0: tensor([-0.14, -0.51, -0.16,  1.51,  0.95, -0.12, -0.74, -0.84, -0.30, -0.49, -0.63, -0.07, -1.19,
        -0.05, -0.65,  0.11,  1.96,  1.37,  0.60, -0.14, -0.18,  1.16, -1.07, -0.80])
1: tensor([-1.16, -1.16, -0.19, -0.77, -0.96,  0.00,  0.77,  0.77, -0.77, -1.16, -1.16, -0.77, -1.16,
        -0.58,  2.12,  1.35,  1.16,  0.58,  2.12,  0.96, -0.39, -0.96, -1.16, -1.35])
2: tensor([-0.19,  3.66,  0.58, -0.39, -0.77, -0.58,  2.31,  0.39, -0.77, -0.77, -0.19, -0.77, -0.19,
        -0.58, -0.39,  1.35,  1.54,  1.54,  0.00,  0.77,  1.35, -0.39, -0.39, -0.77])
3: tensor([ 0.00, -1.35, -0.77, -0.96,  1.16, -0.96, -0.58,  0.19, -0.58, -0.39, -1.16, -1.16, -0.77,
        -0.39,  0.39,  0.77,  2.50,  1.35, -0.19,  0.77, -0.96,  0.00,  0.96, -0.39])
4: tensor([-0.19,  0.00, -0.39, -0.77, -0.96, -1.54,  1.93, -1.16,  0.19, -1.35, -0.77, -0.96, -1.16,
        -1.16,  0.58,  1.73, -0.39, -1.35, -0.58, -1.35, -0.96, -0.19,  2.12,  0.58])
5: tensor([-1.16,  2.70, -1.16, -0.39, -1.16, -0.58,  0.96,  0.39, -0.77,  0.19,  0.58,  0.39,  2.12,
         1.16, -0.58, -0.58,  0.96, -1.16, -0.96, -0.19,  0.39, -0.39, -1.16, -1.35])
6: tensor([ 0.58, -0.58,  0.19,  5.20,  1.54,  0.00, -0.19, -1.35,  0.77,  0.39,  0.58, -0.19, -0.19,
        -1.16, -0.77, -1.35,  0.00, -1.16,  0.96, -0.58,  5.39,  0.96, -0.19, -0.58])
7: tensor([-0.96, -0.19, -0.58, -1.35, -1.16,  1.16,  0.77,  0.39,  0.00, -0.39, -1.35,  0.00, -1.16,
         0.00,  1.35,  2.31, -0.39,  2.31,  1.35,  0.77,  1.35, -0.58, -0.77,  0.58])
8: tensor([ 4.81,  0.00, -0.58,  0.58, -0.58,  0.77,  2.89,  0.39,  2.12, -1.16, -1.16, -0.39,  2.31,
         0.19,  0.96, -0.19,  0.19,  3.27,  1.35,  1.35, -0.58, -0.58, -1.16, -0.96])
9: tensor([-0.16, -0.38, -0.35, -0.51, -0.19,  0.18, -0.35,  2.04,  1.20,  0.59, -0.01,  0.00,  0.38,
        -0.60, -0.56, -1.21, -0.82, -0.51,  1.71, -0.13, -0.04, -0.73,  0.32, -0.29])
10: tensor([-0.30, -0.16, -0.05, -1.24, -0.80,  0.59,  0.74,  0.41,  0.00,  0.20,  1.26,  0.08, -0.20,
        -1.05, -1.63, -0.77,  1.73,  0.60, -0.18,  0.23,  0.58, -0.69,  0.81,  0.39])
11: tensor([-0.32, -0.05, -0.38, -0.04, -0.10, -0.97, -1.08, -0.63, -0.86,  1.06,  0.21,  1.30,  1.75,
         0.48,  1.12, -0.41, -0.58, -0.44,  0.76, -0.99,  0.69, -0.05, -0.36,  0.63])
12: tensor([ 0.00, -0.58, -1.35, -1.54, -1.35, -0.39,  0.00,  0.19,  1.93,  1.35, -0.19, -1.16, -0.96,
        -0.77, -0.96,  0.96, -0.77, -0.39,  0.19,  1.93,  1.35,  1.16, -0.77, -0.77])
13: tensor([-0.41, -1.05,  0.83, -1.10, -1.02,  0.80,  0.17,  0.24, -0.91, -1.24, -0.38, -0.94,  0.01,
         0.82,  1.00,  0.39,  0.06,  0.07, -0.50,  0.00,  1.62, -0.74, -1.10, -0.27])
14: tensor([-0.66,  1.29,  0.46,  0.29,  0.84,  1.70,  0.42,  0.13, -0.49, -0.65,  0.37, -0.60,  0.26,
        -0.49,  1.43, -0.46,  1.96,  0.93,  2.48,  1.20, -0.46, -0.88, -0.66, -1.07])
15: tensor([-0.44, -0.66, -0.89,  0.19, -0.96,  0.90,  1.31,  1.28,  0.02, -0.92, -0.15, -0.64, -1.16,
        -0.61, -0.24,  0.27, -0.72, -1.02, -0.19,  0.95,  0.77, -0.06,  0.09, -1.02])
16: tensor([-0.55, -1.02, -0.80,  0.45, -0.06,  0.80, -0.35,  0.69,  1.78,  0.00, -1.13,  1.28, -0.65,
        -0.24,  0.31,  0.93, -0.44, -0.88, -0.04, -0.04,  0.92, -0.47, -0.27,  0.95])
17: tensor([ 0.58, -0.19, -0.39, -1.16, -0.58,  0.19,  0.19,  1.54,  0.77, -0.96, -0.58,  1.54, -0.39,
        -0.77,  0.00,  1.54, -0.77, -0.39,  0.00,  0.96,  0.39,  0.96, -1.16, -0.77])
18: tensor([-0.77,  0.39,  0.00,  0.58,  0.19, -0.77, -0.19, -0.39, -0.77,  0.00,  3.66,  0.19, -0.96,
         0.00,  0.00,  0.96, -0.77, -1.35, -0.19, -1.54, -1.16,  0.39,  0.00, -0.39])
19: tensor([-0.51,  1.30, -0.29, -0.25,  0.15,  0.20,  0.03, -0.55, -0.80,  0.28,  0.12, -0.49, -1.07,
         0.76,  0.69,  0.93, -0.13,  0.32,  1.07,  0.65, -0.05, -0.12, -0.94, -0.49])
20: tensor([ 0.49, -0.52, -0.29,  0.71,  0.88,  1.09, -0.05, -0.30, -0.59, -0.50, -0.73,  0.59, -1.16,
        -0.18,  0.89,  0.64,  0.78,  0.23,  0.65,  0.23, -0.74, -1.05,  0.30, -0.29])
21: tensor([-0.96, -0.79, -0.56, -0.10,  0.34,  0.93,  0.00, -0.03, -0.10, -0.29, -0.67,  0.43, -1.16,
        -0.18,  1.10,  0.32,  0.94,  0.61,  1.03,  0.93, -0.31, -1.10, -0.93, -0.82])
22: tensor([-0.19, -0.96,  0.19, -0.58, -0.96, -0.77, -0.19,  1.73, -0.39, -0.77, -1.35, -0.77, -0.39,
         1.35,  0.58,  0.96,  0.39, -0.77, -0.58,  0.96,  1.16, -0.77,  0.96, -0.39])
23: tensor([ 0.53,  0.00,  0.68,  3.24,  1.42, -0.45, -1.05, -0.85,  0.01,  0.57, -0.76,  3.80, -0.32,
         0.39,  0.37,  0.09, -1.02, -1.21, -0.58, -0.04,  1.64,  5.15,  0.26, -0.37])
24: tensor([-1.35,  0.77,  0.19,  0.96,  2.31,  0.39, -0.77, -0.96, -0.58, -0.19, -0.58, -0.19,  0.19,
        -0.96, -0.77,  1.16,  1.16,  0.96,  0.39, -0.39, -1.16,  0.39, -0.19, -0.96])
25: tensor([-0.58, -1.16, -0.39, -1.16,  0.19, -0.39,  0.58,  0.96,  0.00, -1.35, -0.77, -0.96, -0.39,
         0.39,  0.77,  0.77, -0.39,  0.19,  0.58,  0.96,  0.00,  0.58,  0.00, -1.16])
26: tensor([-0.77,  2.12,  0.39,  0.96,  1.73, -0.39,  0.39, -0.77,  0.00, -0.96,  1.35,  0.19,  0.77,
         0.00, -1.16, -0.96, -0.58, -0.19, -0.77, -1.54, -0.77, -0.77,  1.16,  1.35])
27: tensor([ 0.79,  0.25, -0.03,  1.54,  0.38, -1.06, -1.26, -1.08,  0.28,  0.52,  2.32,  0.19,  1.05,
        -0.30, -0.71, -0.86,  0.81,  1.29,  0.97,  1.41,  2.11, -0.12, -0.94, -0.75])
28: tensor([ 1.16,  0.58,  0.77,  1.54,  0.39,  0.19, -1.16, -1.16, -0.96, -0.58,  1.16,  1.16,  0.96,
        -0.39, -1.54, -1.54, -0.39, -0.96, -0.96, -1.54, -1.54,  0.39,  1.73,  1.93])
29: tensor([-0.77, -1.35,  0.96, -1.54,  1.54,  1.54, -1.16,  1.16,  0.00,  0.00,  2.31, -0.58, -0.19,
         1.93, -1.73, -1.35,  1.54, -0.19, -0.39,  0.00,  0.39, -0.39, -1.16, -1.35])
30: tensor([ 2.68, -0.51, -0.52, -0.18, -0.88, -1.13, -0.05, -0.86, -0.18, -0.67,  0.03,  1.48,  0.51,
         1.91, -0.31, -0.29, -1.10,  0.20, -0.78, -1.21, -0.33,  0.16,  0.09, -0.75])
31: tensor([ 1.16, -1.16,  0.96, -1.16,  0.58,  0.96, -0.19,  0.77, -0.77, -0.96, -0.39, -0.58,  0.00,
         0.19,  0.77,  0.00, -0.96, -0.19,  0.39,  0.96,  1.54,  1.93, -1.35, -1.16])
32: tensor([ 1.16,  0.58,  1.16,  0.58,  0.58, -1.16, -1.54, -1.16,  0.00, -0.96,  0.58,  0.19,  1.16,
        -1.16, -1.54, -0.58, -0.77, -0.96, -0.77, -1.35,  0.00,  0.19,  3.08,  2.50])
33: tensor([ 0.35, -0.54, -0.49, -1.07, -0.49, -1.16, -0.05, -0.92,  2.15,  1.07, -0.82, -1.21,  0.65,
        -0.49, -0.86, -0.51,  3.03,  0.12, -0.32,  0.86,  1.77, -0.96, -1.29,  0.29])
34: tensor([ 2.31, -0.19,  4.81,  0.19,  2.31, -1.35, -1.54,  0.39,  2.12, -0.58,  0.96,  0.00,  1.54,
         0.00, -0.77, -0.58, -0.96, -0.58, -0.96,  0.39,  0.39,  0.00,  0.39, -0.96])
35: tensor([-0.19, -1.35,  0.19, -1.35, -1.35, -0.58,  0.39,  1.54,  0.39, -1.35, -1.35, -1.35, -1.54,
         0.58, -0.58,  0.58,  1.73,  2.12,  6.74,  0.77, -0.19,  2.12, -0.96, -0.96])
36: tensor([-0.19,  0.00,  0.00, -1.35, -0.96,  0.96,  0.58,  0.19,  0.00,  0.58,  1.16, -0.19, -0.58,
        -1.16, -1.73, -0.77,  2.70,  1.35,  0.19,  0.77,  0.58, -0.96,  1.35,  0.77])
37: tensor([ 0.64,  0.07,  0.30,  0.23, -0.60, -1.22, -0.49, -0.92, -0.96,  0.09,  0.61, -0.08, -0.05,
         0.48, -0.10,  0.93, -0.46, -0.55, -1.29, -0.80, -0.56,  0.47,  0.09,  1.48])
38: tensor([-1.16,  1.73, -0.77, -0.19,  0.58,  0.58,  0.19, -0.39, -0.96,  0.39,  0.39, -0.39, -0.96,
         1.35,  0.96,  0.77,  0.19,  0.96,  1.93,  1.35,  0.00, -0.39, -1.16, -0.39])
39: tensor([-0.78, -0.17, -0.99, -0.30, -0.63, -0.85, -0.68,  1.84, -0.55, -0.24, -1.16, -0.30, -1.10,
        -0.66,  0.79,  0.99, -0.38, -0.18,  0.09,  0.81, -0.74, -0.56, -0.73, -0.15])
40: tensor([-0.96,  2.12,  0.96,  1.93,  3.66, -1.35, -0.77, -1.35,  0.19, -0.77, -0.77,  2.31, -0.96,
        -0.39, -0.58,  0.58, -0.58, -0.96, -1.16, -1.35,  0.39,  1.54, -0.96,  2.50])
41: tensor([-0.91,  0.92, -0.09,  0.77,  1.12,  1.53,  0.31,  0.36, -0.39,  0.86, -0.56, -0.52,  0.30,
        -0.11,  2.14, -0.88, -0.24, -0.20,  1.86,  0.35, -0.75,  0.62, -0.08, -0.68])
42: tensor([-0.86,  1.90,  1.39,  1.82,  2.80, -1.35, -0.98, -1.24,  0.41, -0.39, -0.66,  1.56, -0.96,
        -0.55, -0.85,  0.04, -0.52, -0.96, -1.16, -1.35, -0.04,  1.00, -0.43,  2.29])
43: tensor([-0.42, -0.99, -0.65, -1.16, -0.29, -0.33,  0.52,  1.23,  0.27, -0.76, -0.02, -0.32, -0.60,
         0.01,  0.23,  0.29, -0.28, -0.08,  0.42,  0.75,  0.43,  0.42, -0.27, -0.78])
44: tensor([ 0.77, -0.96, -0.96, -0.96, -0.19,  0.19,  0.19,  0.77,  0.00, -0.96, -1.16,  1.16,  0.58,
         1.16,  1.35,  1.35,  0.96, -0.19,  0.19, -0.19,  1.35, -0.96, -0.39, -0.58])
45: tensor([-0.83, -0.79, -1.35, -0.47, -0.96,  0.90, -0.46,  1.03, -1.05, -0.49, -0.67, -0.29, -0.80,
        -0.34,  0.88,  1.08,  0.27,  0.28, -0.04,  0.41,  0.78, -0.30, -0.72,  1.04])
46: tensor([-1.16,  0.39, -0.96, -0.58,  0.00,  1.54,  1.16, -0.39,  0.00,  0.00,  1.93,  0.00, -0.77,
         1.54, -1.35, -1.54, -1.35, -1.16, -0.77, -1.35,  0.58, -0.58,  1.16,  0.77])
47: tensor([-0.75, -0.51,  0.60, -1.35, -0.89,  1.32,  0.61,  0.39, -0.16, -0.60, -0.65,  0.16, -0.40,
         0.27,  0.92,  1.56,  0.10,  2.52,  1.40,  0.72,  0.76, -0.74, -0.72,  0.85])
48: tensor([-1.29, -0.58, -1.07, -0.58,  0.56,  0.98, -0.19, -0.73, -0.88,  0.59,  0.23,  0.20,  0.84,
        -0.21,  0.49,  0.65, -0.83, -0.58, -1.13, -1.06, -0.65, -0.19,  0.34,  0.21])
49: tensor([-0.49,  0.55,  1.67,  0.72,  1.16, -0.79, -0.09, -0.79, -0.16, -0.51,  1.12,  1.16,  0.95,
        -0.34, -0.44, -0.47, -0.82, -0.89, -1.21, -1.07, -0.39, -0.63,  1.90,  0.82])
50: tensor([ 0.68,  0.13, -0.41,  1.00,  0.82, -0.43,  0.84, -1.07, -0.34, -0.56,  0.53,  0.39,  0.84,
         2.55,  0.32, -0.44, -1.05, -0.99,  0.01, -1.49, -1.16,  1.89,  1.05,  1.19])
51: tensor([-0.59, -0.34, -0.80, -0.79, -0.58,  0.38,  0.71,  0.19,  0.14, -0.25, -0.55, -0.32, -0.56,
        -0.17, -0.09,  0.39, -0.72, -0.41,  0.80,  0.87,  1.30, -0.21, -1.16, -0.63])
52: tensor([-1.35, -0.58,  0.19, -0.77, -1.16,  1.54,  0.39,  0.00, -0.77, -0.96, -0.77, -0.58, -0.77,
        -0.39,  0.19,  1.73, -0.39, -0.39, -0.19,  1.54,  1.35, -0.77, -0.96, -0.96])
53: tensor([ 0.77,  1.54,  0.00,  0.58,  0.58, -1.35, -0.77, -0.19, -0.96, -0.39,  0.39, -0.58, -1.35,
        -0.58, -0.58,  1.16, -0.96, -0.77, -0.39, -0.77,  0.96,  0.58, -0.96, -0.77])
54: tensor([ 0.58,  0.19,  0.19,  0.39,  0.00, -1.35, -0.19, -0.39, -0.58, -0.39,  0.96, -0.19,  0.39,
        -0.96, -0.96, -0.96, -0.58, -0.39, -0.77, -0.96, -1.54, -1.16,  0.96,  0.58])
55: tensor([ 0.00,  0.19, -0.19, -1.16, -1.35, -0.96,  0.19,  5.97, -0.96, -0.77, -1.16, -0.58, -0.58,
         0.96,  0.39,  1.54,  1.35,  1.35,  0.77,  0.77, -0.19, -0.96, -1.16,  0.00])
56: tensor([-0.72,  1.29,  0.46,  0.18,  1.11,  1.54, -0.44, -0.03, -0.55, -0.60,  0.59, -0.39,  0.20,
        -0.55, -0.02, -0.51,  1.90,  0.98,  2.21,  0.93, -0.41, -0.88, -0.72, -0.64])
57: tensor([ 0.54, -0.30, -1.07, -0.44, -0.40, -0.04,  0.26,  0.53,  0.01, -0.56, -0.56, -1.24, -0.91,
         0.04,  1.43,  1.07,  0.35, -0.02, -0.01,  0.80,  0.15, -0.52, -0.82,  1.34])
58: tensor([ 0.77,  0.39, -0.77,  0.39, -1.35, -0.58, -0.19,  0.96, -0.96,  0.77, -0.77, -0.77,  1.16,
         0.96,  1.16,  0.19,  0.58,  0.00,  0.00,  0.96,  1.16, -0.19,  0.39,  0.00])
59: tensor([ 0.39,  0.19,  0.96,  1.73, -0.39,  0.00, -1.35, -0.39, -0.96, -1.35, -0.58, -0.39, -1.35,
        -0.58, -0.19,  0.77, -0.77, -0.77, -1.16, -0.39,  0.96,  1.93,  0.19, -0.19])
60: tensor([-0.56,  1.76, -0.25, -0.11, -0.91, -0.43,  0.15,  0.29,  0.31, -0.70, -0.22, -1.16, -0.68,
         0.74,  2.02,  0.65, -0.35, -0.18, -0.79, -0.10,  0.29, -0.21, -0.16, -0.56])
61: tensor([ 1.35, -0.96, -1.35, -1.16, -0.19,  1.73,  1.16,  0.77, -0.19,  0.39,  1.54,  0.39,  0.77,
         0.39, -1.35, -1.35,  0.77,  1.73,  0.77,  1.16,  0.19, -0.96, -0.77, -1.35])
62: tensor([-0.96, -0.58, -0.77,  0.39,  0.77,  1.73,  0.00, -0.19, -0.96, -0.77, -1.16,  0.96, -1.16,
         0.19,  1.16,  0.96,  1.16,  0.77,  1.35,  0.77, -0.58, -1.16, -0.77, -0.77])
63: tensor([ 0.38, -0.68, -1.24, -0.95, -1.24, -0.44, -0.38, -0.18,  1.66,  0.86,  0.13, -0.94, -0.37,
        -0.66, -0.91,  0.48, -0.72, -0.28,  0.03,  1.23,  0.65,  0.89, -0.34, -0.45])

tensor([-0.58,  3.08, -1.16,  0.00, -0.58,  0.96,  1.73,  0.39, -0.39,  1.54,  0.39,  0.77,  2.50,
         0.00,  0.19, -0.77, -0.96, -1.16, -0.96, -1.54, -0.58,  0.39,  0.39,  0.00]) 5 48
tensor([-0.39, -0.96, -0.96,  0.77, -0.39,  0.00, -0.19,  0.96,  1.35, -0.96, -1.35,  0.96, -0.39,
         0.19,  0.58,  1.73, -0.39, -0.77,  0.39,  0.39,  1.35, -0.58, -1.35,  0.58]) 16 51
tensor([ 0.70, -1.07, -1.29, -1.16, -0.30,  1.52,  0.78,  1.15, -0.19,  0.28,  1.33,  0.17,  0.34,
         0.01, -1.19, -1.35,  0.23,  0.87,  1.04,  0.83,  0.30, -0.69, -0.72, -1.13]) 61 10
tensor([-0.19, -1.16, -1.16, -0.77, -1.16,  0.77,  0.19,  0.96, -0.96, -1.35, -1.16, -1.35, -1.35,
         0.19,  0.19,  1.54,  0.00,  0.00,  3.08,  2.70,  0.19, -1.16, -0.77, -1.16]) 1 51
tensor([ 1.34, -0.38, -0.24,  2.54,  0.46, -0.61, -0.89,  0.17,  0.17,  0.03, -1.03,  4.23, -0.59,
         0.76,  1.39,  0.36, -0.64, -0.46, -0.47,  0.60,  2.07,  5.15, -0.22, -0.96]) 23 59
tensor([ 0.58,  0.19, -0.19,  1.54,  0.00, -1.54, -1.16, -1.35,  0.39,  0.58,  2.70,  0.19,  1.16,
        -0.19, -0.39, -1.35,  0.39,  1.35,  1.35,  0.77,  2.70, -0.39, -1.16, -0.96]) 27 11
tensor([ 1.03, -0.48, -0.38, -0.73, -0.41,  0.87,  0.35,  0.29,  0.24,  0.98,  1.38,  0.49,  0.39,
        -0.04, -1.24, -1.24,  0.39,  1.36,  0.72,  0.51, -0.02, -0.86, -0.29, -0.65]) 61 10
tensor([-0.77, -0.77, -0.39, -0.58, -1.35,  4.43,  0.58,  0.96, -0.96, -0.39, -0.96,  0.39,  0.58,
         0.39,  0.39,  0.77, -0.58, -0.58, -0.58,  1.16,  0.19, -0.58, -0.77, -1.16]) 52 15
tensor([-0.39,  2.50,  0.39, -0.58,  0.19, -1.54, -1.73, -0.58, -0.96, -0.96, -1.16, -1.35, -1.54,
        -0.77,  0.00,  1.73, -1.16, -1.16, -0.39,  0.39,  1.93,  0.39, -0.58, -0.96]) 53 59
tensor([ 0.96, -0.96,  0.77, -0.39, -0.96, -0.58,  0.19, -1.54,  0.58, -1.35, -0.77,  3.47,  0.77,
         0.96,  0.96, -0.19, -0.77,  0.19,  1.16, -0.58, -0.96,  0.39, -0.39,  0.19]) 30 11
tensor([-0.96, -0.19,  0.39,  2.31,  1.73,  0.96, -0.39, -1.16, -0.58,  0.19,  1.93,  0.96,  0.96,
        -0.19,  2.50, -1.35, -1.16, -0.96, -1.16, -0.77, -0.77,  0.00,  1.73,  1.54]) 49 48
tensor([ 0.19, -1.35, -0.39, -0.96, -0.39, -1.54, -0.96, -1.35,  3.27,  1.93, -0.77, -1.16,  1.35,
        -0.39, -0.96, -1.16,  4.43,  0.39, -0.96,  0.96,  2.31, -0.96, -1.35,  0.77]) 33 36
tensor([-0.41, -0.16, -0.65, -0.61, -0.69, -1.27,  2.30, -0.62, -0.18, -1.19, -0.82, -0.27, -1.21,
        -0.51,  0.47,  1.63, -0.12, -0.49, -0.36, -0.76, -0.96, -0.46,  1.31,  0.26]) 4 57
tensor([-1.16, -1.35, -1.16, -0.19, -0.58, -0.58, -0.58,  2.70, -0.39, -1.16, -1.16, -0.19, -1.16,
        -0.77,  0.58,  1.16,  0.00,  0.19,  0.58,  1.35, -0.58, -0.77, -1.16, -0.58]) 39 43
tensor([ 0.19, -1.13, -0.33, -0.91, -0.33, -1.49, -1.07, -1.40,  2.09,  1.71, -0.77, -0.94,  1.24,
        -0.22, -0.64, -0.89,  3.03,  0.06, -0.86,  0.59,  1.29, -0.53, -0.92,  0.45]) 33 63
tensor([-0.82, -0.21, -0.27,  0.26, -0.30, -0.97, -0.03, -0.92,  1.86,  0.64, -0.39, -1.10, -1.33,
        -0.66, -1.03, -0.86, -0.91,  0.09, -0.56, -0.03,  1.87, -0.14,  0.51,  0.39]) 63 51
tensor([ 4.04,  1.73, -0.58, -1.35, -1.54, -0.77, -1.73, -0.58,  1.93,  0.58, -1.16, -0.39, -1.16,
        -1.35, -0.58, -0.39, -0.39, -0.39, -0.19,  0.77,  0.00,  0.96, -0.58,  1.35]) 63 12
tensor([ 0.77, -0.96, -0.39, -0.77, -1.35, -0.96, -1.54,  0.39,  2.50,  0.58, -0.96, -0.96, -0.96,
        -1.16, -0.19, -0.77,  1.73,  0.39,  0.19, -1.16,  0.00, -1.16, -0.96,  0.00]) 33 63
tensor([-0.58,  0.96,  0.19,  1.16,  0.39, -1.54,  0.00, -0.77, -0.96, -0.58,  0.39,  1.16,  0.96,
        -0.58, -1.16, -0.96, -0.39,  0.00,  0.19,  0.96, -0.19, -1.16,  0.19, -1.16]) 54 49
tensor([-0.88,  0.75, -0.14,  1.60,  1.71, -1.22, -0.53, -0.66,  0.28,  1.37, -0.04,  0.95, -0.92,
         0.84, -0.51,  0.39, -0.35,  0.23, -0.60, -1.29, -0.22,  0.94, -0.43,  2.04]) 42 37
tensor([-1.10, -0.24, -0.27,  0.23,  0.83,  0.21,  0.36, -0.17, -0.21,  1.17,  0.76, -0.42,  0.19,
        -0.64, -0.86, -0.36, -0.29, -0.03, -0.24, -0.73, -0.24,  0.22,  0.86,  0.65]) 48 54
tensor([ 0.73, -0.83,  0.75, -0.62,  1.01,  0.64, -0.30,  0.13, -0.45, -0.48, -0.06, -0.63, -0.21,
        -0.13,  0.45, -0.27, -0.75, -0.03, -0.10,  0.43,  0.68,  1.12, -0.54, -0.35]) 31 43
tensor([-0.13, -0.35, -0.41,  1.00,  1.52,  0.21,  1.70, -0.48, -0.88, -0.72,  0.48,  0.18,  1.11,
         1.37,  0.11, -0.38, -0.46, -0.40,  0.39, -1.00, -0.62,  1.84,  0.46,  0.76]) 50 48
tensor([-0.45, -1.19,  0.69, -1.27,  0.84,  0.74, -1.26,  0.40,  0.97,  0.21,  1.93,  0.01, -0.09,
         1.07, -1.30, -1.24,  0.79, -0.19, -0.28, -0.21,  0.17, -0.17, -0.56, -0.54]) 29 10
tensor([-0.25,  0.16,  0.10, -0.18, -0.37, -1.00,  1.76, -0.99,  0.14, -0.76, -0.34, -0.69, -0.67,
        -1.16,  0.15,  0.93, -0.55, -1.29, -0.68, -1.08, -0.37, -0.19,  1.69,  0.52]) 4 37
tensor([ 3.27, -1.16, -0.58, -0.77, -0.77, -1.35,  0.00, -0.96,  0.19, -1.16,  0.19,  2.50,  1.16,
         1.16, -0.58, -0.77, -1.16,  0.58, -1.16, -1.16, -0.39,  0.00,  0.19, -0.96]) 30 54
tensor([ 0.96, -0.58,  0.19, -0.58, -1.35, -1.54, -1.35, -1.35, -0.96,  0.58,  0.77, -1.16, -0.96,
         0.96,  0.39,  1.73, -0.19, -0.39, -1.35, -0.96, -0.77,  0.58,  0.58,  2.50]) 37 57
tensor([-0.19, -0.58, -0.96, -0.39,  0.58,  1.73,  4.24, -0.96, -0.77,  0.77, -0.19,  0.00,  1.16,
         0.00, -0.19, -0.77, -1.16, -1.35,  0.00, -1.16, -0.96,  3.85, -0.19,  0.00]) 50 48
tensor([-0.39,  0.39,  2.31,  0.77,  1.54, -0.58, -0.19, -0.58, -0.96, -1.16,  1.93,  1.54,  1.54,
        -0.77, -0.39, -0.58, -0.77, -1.16, -1.16, -0.96, -0.77, -0.58,  2.12,  0.77]) 49 26
tensor([-1.16,  0.58,  0.00,  0.58,  1.54,  0.00, -1.35, -0.39,  3.08,  2.50, -0.96,  0.58, -1.35,
         0.77, -0.58, -1.16, -0.96, -0.58, -1.35, -0.58, -0.77,  0.39, -0.58, -0.58]) 16 63
tensor([-0.11,  0.70, -0.12, -0.60, -0.61, -1.06, -0.37, -0.69,  2.23,  1.02,  1.68, -1.16, -0.32,
        -1.35, -1.63, -1.21, -0.07, -0.67, -0.54, -0.76, -0.91, -0.88,  1.34,  0.53]) 54 10
tensor([-0.22, -0.47, -0.19,  0.71,  1.18,  0.00,  0.43, -1.24,  0.90, -1.05, -0.29,  0.21,  1.96,
         1.01, -0.14, -0.65, -0.88, -0.32, -0.45, -1.40, -0.74,  1.45,  0.88,  0.38]) 50 49
tensor([-0.77,  1.54,  3.47,  0.96,  0.77,  0.39, -0.58, -1.16, -0.19, -1.35, -1.35,  1.54,  0.19,
        -0.19,  0.00,  0.96, -1.16, -0.96, -0.39,  0.58,  1.16,  0.19, -0.96, -0.77]) 59 53
tensor([ 0.82,  0.28, -0.07,  0.49, -0.38, -0.36,  0.02,  0.43, -0.80,  0.82, -0.93, -0.77,  0.46,
         0.59,  0.99,  0.57,  0.09, -0.32, -0.27,  0.64,  0.78, -0.14, -0.04, -0.11]) 58 57
tensor([ 0.09, -0.36,  0.62,  3.91,  1.43, -0.11, -0.46, -1.35,  0.50,  0.33,  0.95,  0.67,  0.08,
        -1.10, -0.98, -1.19,  0.16, -0.83,  0.48, -0.68,  3.57,  1.02,  0.18, -0.04]) 6 27
tensor([ 0.75, -0.05,  0.94,  2.59,  0.67, -0.61, -0.78, -0.36,  0.28, -0.02, -1.08,  3.80,  0.16,
         1.03,  0.53,  0.26, -0.86, -0.83, -0.52,  0.65,  2.29,  5.20, -0.60, -0.96]) 23 59
tensor([-0.80, -0.32,  1.50,  0.09,  0.40,  0.37, -0.71,  0.09, -0.82, -0.45,  0.68,  0.99,  1.38,
         2.42, -1.12, -1.21,  0.10, -0.27, -0.76, -0.31, -1.19,  0.25,  1.23,  0.06]) 49 50
tensor([-0.19, -0.19,  0.00,  2.31,  1.54, -0.39, -1.54, -1.54, -0.19, -0.39, -0.58, -0.77, -1.35,
         0.00, -1.35,  0.00,  2.12,  1.16,  0.39, -0.19,  0.19,  1.54, -0.96, -0.96]) 0 24
tensor([ 0.96, -0.77, -0.77,  1.54, -1.35, -0.39,  1.73,  0.58, -0.96, -0.96, -1.16, -0.39, -0.39,
         0.19,  1.35,  0.77, -1.16, -0.39, -0.58,  0.19,  0.39, -0.96,  0.19, -0.96]) 15 22
tensor([ 0.00,  0.00,  0.00,  0.39,  0.39, -1.35, -1.35, -1.54, -0.96,  1.54, -0.39,  1.73,  1.16,
         0.96,  1.93, -0.19, -0.58, -0.39,  1.35, -1.16,  0.96,  0.00, -0.58,  0.58]) 11 37
tensor([-0.13, -0.51, -0.41,  1.11,  0.93,  0.27,  1.06, -0.27, -0.56, -0.56,  0.96,  0.45,  1.06,
         1.15, -0.43, -1.19, -0.99, -1.05,  0.17, -1.06, -0.73,  1.84,  0.46,  0.60]) 50 48
tensor([ 1.16,  2.50,  0.00,  1.73,  1.93,  1.73, -0.77, -1.35,  1.73,  2.89, -0.77,  0.58, -0.19,
        -1.35, -1.54,  1.35, -1.16, -1.16, -1.16, -1.16,  2.12,  1.16, -0.19, -0.96]) 53 42
tensor([ 0.00, -1.35, -1.16, -1.16, -0.19,  0.77, -0.19,  3.27,  1.73,  0.96, -0.39, -0.96,  0.00,
        -0.39, -1.16, -1.16, -0.77, -0.19,  1.93,  0.19,  0.39, -1.16,  0.00, -0.77]) 9 43
tensor([ 0.13, -0.97,  0.19,  0.15, -0.65, -0.63, -0.04,  0.95,  0.39, -0.92, -1.35,  0.48, -1.38,
         0.52, -0.15,  0.58,  0.98,  1.21,  4.70,  0.66,  0.56,  3.62, -0.80, -0.96]) 35 0
tensor([-1.21, -1.13, -1.10, -0.30, -0.09, -0.20, -0.47,  1.62, -0.49, -0.56, -0.62,  0.02, -0.40,
        -0.56,  0.52,  0.94, -0.32, -0.02,  0.04,  0.54, -0.79, -0.61, -0.62, -0.52]) 39 43
tensor([ 0.67, -0.89,  0.53, -0.89,  0.90,  0.43, -0.25,  0.66, -0.82, -0.91, -0.06,  0.17,  0.38,
         0.09,  0.66, -0.38, -0.91, -0.35,  0.12,  0.80,  1.43,  1.55, -1.13, -1.05]) 31 43
tensor([-0.77,  0.00,  0.00,  0.58, -0.19, -1.35, -0.19, -1.35,  2.50,  0.96, -0.39, -1.16, -1.54,
        -0.77, -1.35, -1.35, -0.96,  0.19, -1.16, -0.19,  1.93, -0.19,  1.16,  0.77]) 63 12
